(in the rows, 128 means zero)
Rotation paths and how fast each direction turns (deg/step):
Each turn is a multiple of 5 degrees from 10 to 175, or 0.
Each row of a path follows its step; steps can be skipped.

step 0: [125 135 128 136 114 124 131 133 127 132 144 136 130 126 120 121 128 135
 126 119 124 118 128 120 140 133 128 125 127 123 135 136 122 127 126 126
 130 144 131 135 120 134 131 122 133 117 137 127 123 125 123 131 121 125
 128 131 121 129 139 122 128]
step 1: [127 129 133 124 140 126 128 126 121 134 125 132 127 138 138 129 122 125
 131 130 135 132 130 129 136 125 123 124 126 122 126 123 125 141 125 126
 122 121 106 124 124 117 125 126 126 124 131 133 131 132 137 129 116 126
 130 117 128 117 125 143 124]
step 3: [122 133 137 139 126 128 129 130 130 117 133 133 124 133 125 129 120 141
 133 125 119 127 121 130 136 124 129 125 131 125 130 135 132 125 128 126
 127 127 136 143 130 129 138 131 115 137 139 129 123 123 128 126 131 126
 130 120 135 137 145 126 136]
step 5: [123 127 135 126 138 138 124 132 125 133 128 122 131 114 125 138 131 123
 124 137 128 132 132 129 120 125 134 117 129 131 130 128 124 119 114 138
 125 131 123 123 126 118 126 118 139 132 121 136 127 120 124 138 132 127
 128 128 142 125 123 129 139]
step 6: [126 124 129 126 131 122 128 129 140 124 136 119 123 122 126 119 131 131
 133 116 120 126 129 127 141 131 131 135 128 123 131 128 130 123 120 131
 122 129 133 148 123 141 123 134 125 123 136 139 135 122 122 129 128 132
 139 127 119 138 131 128 122]
step 9: [128 143 132 130 136 127 128 126 137 126 128 127 116 133 130 131 131 122
 130 133 135 126 125 117 137 122 131 125 128 121 138 137 129 126 127 132
 126 130 122 139 128 127 126 132 127 121 139 127 124 110 132 134 122 130
 140 120 125 130 140 120 131]
step 10: [126 118 122 126 137 127 130 132 122 129 129 127 135 130 126 131 119 122
 125 122 128 128 139 132 128 131 119 133 119 112 118 128 128 133 126 117
 141 123 130 125 124 131 121 135 138 118 130 133 118 135 132 117 124 122
 125 126 123 129 128 141 119]
step 11: [137 116 132 135 125 133 126 133 126 128 121 130 125 122 131 133 124 136
 125 135 128 129 125 134 126 130 120 126 135 129 131 127 132 130 118 138
 124 125 141 127 129 115 134 114 129 133 123 128 130 135 125 135 124 138
 127 122 130 126 130 137 152]
step 12: [127 132 124 125 134 126 129 124 138 128 133 118 132 128 119 123 136 130
 128 123 125 124 115 130 130 130 134 133 135 129 136 141 144 138 128 124
 124 123 130 137 121 124 137 137 113 126 127 126 130 118 127 134 127 114
 131 128 121 133 131 120 122]
step 14: [124 116 129 129 119 133 127 142 124 134 127 117 130 121 131 114 129 128
 137 128 125 124 127 138 136 121 129 123 137 120 127 129 126 126 121 135
 118 124 134 119 124 133 120 117 140 125 131 131 128 134 128 132 130 128
 137 132 136 125 119 131 134]
step 15: [125 132 132 124 137 124 135 114 131 134 128 136 120 123 128 124 145 127
 127 128 132 123 126 113 127 126 127 129 130 137 124 129 138 133 126 125
 130 131 131 140 116 125 122 127 123 132 138 138 139 125 128 139 129 127
 131 121 120 131 137 129 136]
Directions:
[130 126 128 130 127 128 126 127 131 126 128 129 129 126 126 128 127 130
 133 127 128 127 125 130 128 125 127 129 131 129 129 127 128 126 131 125
 128 127 125 126 131 126 129 129 128 130 127 128 131 125 128 128 127 128
 128 127 127 126 128 129 125]  70
[129 127 129 129 129 127 127 127 127 130 126 130 127 124 129 126 124 124
 124 129 126 128 129 128 126 127 129 129 130 128 127 129 126 127 129 127
 129 131 129 125 126 127 129 130 127 130 126 130 126 127 125 127 127 127
 127 128 129 129 128 128 126]  130
[129 126 127 125 128 126 128 128 128 127 128 129 130 125 129 130 130 126
 128 128 129 127 129 126 132 129 125 127 129 124 131 126 130 128 127 129
 127 130 126 127 127 127 125 126 130 130 131 131 128 127 130 127 131 129
 127 128 127 129 128 131 127]  80
[127 126 126 128 128 128 126 127 130 128 129 126 129 129 131 128 124 128
 128 129 128 128 131 127 129 129 134 126 128 128 129 127 127 127 129 129
 127 126 126 128 127 128 126 129 132 127 127 127 129 126 128 128 128 126
 127 123 126 128 128 126 128]  90
[126 131 131 129 130 128 132 125 129 130 126 128 131 130 126 128 127 129
 127 128 125 128 127 127 129 128 129 126 127 124 128 123 129 129 129 126
 128 128 127 126 129 129 130 130 129 127 126 128 127 129 128 128 128 131
 128 128 126 126 127 130 128]  120

step 0: [139 129 133 124 118 131 123 128 135 137 127 115 127 132 122 131 132 136
 121 122 135 129 123 123 127 134 132 130 139 119 126 132 115 125 141 131
 121 132 125 131 131 126 127 130 127 124 131 124 127 123 116 140 143 124
 118 126 139 131 139 130 123]
step 1: [122 127 128 123 121 132 126 121 133 129 131 134 130 130 123 127 143 135
 118 131 135 132 118 115 125 120 114 130 130 123 119 131 125 126 132 127
 129 122 124 128 129 127 131 122 129 124 131 134 130 125 130 135 128 111
 109 128 140 123 133 119 132]
step 2: [115 132 127 127 117 135 127 123 136 134 124 126 126 124 124 126 131 133
 116 137 137 121 125 119 129 124 124 121 123 129 117 142 134 141 129 135
 139 124 121 126 130 121 125 127 129 124 117 125 130 126 127 124 136 128
 131 138 135 130 140 136 133]
step 3: [128 135 137 119 132 128 132 128 137 127 123 117 124 130 125 125 126 136
 116 127 129 137 121 124 115 132 127 126 120 135 124 135 120 130 133 131
 130 134 124 130 134 121 125 131 131 121 131 120 137 134 124 140 140 125
 135 133 140 134 138 134 118]
step 4: [131 124 128 121 128 121 131 122 127 121 126 130 133 131 123 122 133 134
 117 139 129 128 118 122 120 128 116 124 132 126 119 132 116 117 126 125
 136 124 126 129 124 119 140 131 144 133 126 128 131 130 131 134 132 111
 124 136 135 131 121 128 123]
step 7: [129 127 127 133 120 121 135 120 126 137 124 131 134 132 128 131 131 130
 123 127 133 125 122 126 120 134 116 125 126 131 126 136 112 123 118 122
 135 134 120 128 127 122 138 126 136 139 124 121 127 126 136 133 123 128
 120 134 137 145 129 124 138]
step 8: [128 123 120 126 124 132 130 129 128 123 125 118 126 131 132 133 141 130
 125 128 124 119 121 120 126 125 132 139 124 129 124 140 115 130 123 132
 126 134 124 115 122 125 132 128 136 123 118 129 121 126 132 146 128 135
 130 132 130 135 136 138 140]
step 10: [124 124 122 138 116 123 126 123 122 141 124 122 131 135 123 122 123 135
 129 128 141 125 130 117 123 131 122 127 128 134 133 125 115 128 121 126
 128 121 117 132 129 127 142 125 131 137 126 121 128 121 116 140 128 119
 125 130 137 124 133 130 136]
step 11: [122 119 125 130 115 126 133 122 139 120 122 123 124 125 126 129 139 135
 132 124 137 130 123 123 114 126 127 141 123 121 133 135 127 134 126 131
 127 133 122 116 126 129 131 128 128 131 130 131 124 128 126 142 128 118
 137 130 135 118 136 134 138]
step 12: [131 118 130 135 136 127 141 123 144 135 125 124 137 115 125 129 131 137
 120 128 136 129 129 130 113 130 133 131 129 127 120 135 126 137 126 126
 127 131 120 126 123 111 124 117 130 130 118 134 130 128 124 130 132 124
 125 133 132 120 128 131 127]
step 15: [122 119 141 124 129 119 125 130 135 136 127 124 140 115 120 133 124 137
 126 133 129 123 132 113 115 139 130 126 134 133 125 133 125 135 134 123
 132 137 126 132 128 121 131 129 135 122 118 135 120 127 125 123 122 126
 124 135 133 125 129 131 134]
Directions:
[128 132 126 129 127 128 130 126 128 126 127 130 129 127 128 127 128 126
 126 128 127 131 131 129 129 129 129 127 130 126 126 128 130 129 127 127
 131 128 127 127 126 123 130 130 126 129 128 128 127 129 129 128 127 126
 126 131 128 127 125 126 128]  140
[128 128 126 129 130 128 124 131 129 128 131 127 126 129 129 129 128 128
 127 129 130 126 129 128 126 128 128 128 129 126 127 132 126 130 128 126
 132 129 127 128 127 130 130 125 125 128 129 125 126 129 129 129 126 125
 129 128 127 128 127 128 124]  0
[126 128 133 128 126 128 129 131 127 127 127 131 130 128 129 126 131 129
 129 130 125 127 127 131 128 129 128 127 130 130 129 128 124 128 129 127
 128 130 129 129 124 127 127 129 128 129 128 127 124 128 128 126 126 130
 129 128 128 129 126 128 127]  40
[132 129 128 127 128 127 127 131 129 127 127 127 132 128 128 125 128 126
 127 127 126 128 124 126 131 128 130 128 130 127 129 126 128 127 127 129
 128 126 127 128 127 129 128 127 127 129 127 129 128 126 126 130 128 125
 126 129 127 129 127 133 126]  80
[126 127 127 130 129 128 128 128 129 128 124 130 131 127 130 130 125 129
 127 127 127 127 130 131 129 126 126 127 129 130 126 128 129 128 129 131
 128 126 129 129 128 131 134 126 130 128 125 128 127 127 128 126 127 126
 127 128 131 130 128 128 128]  130
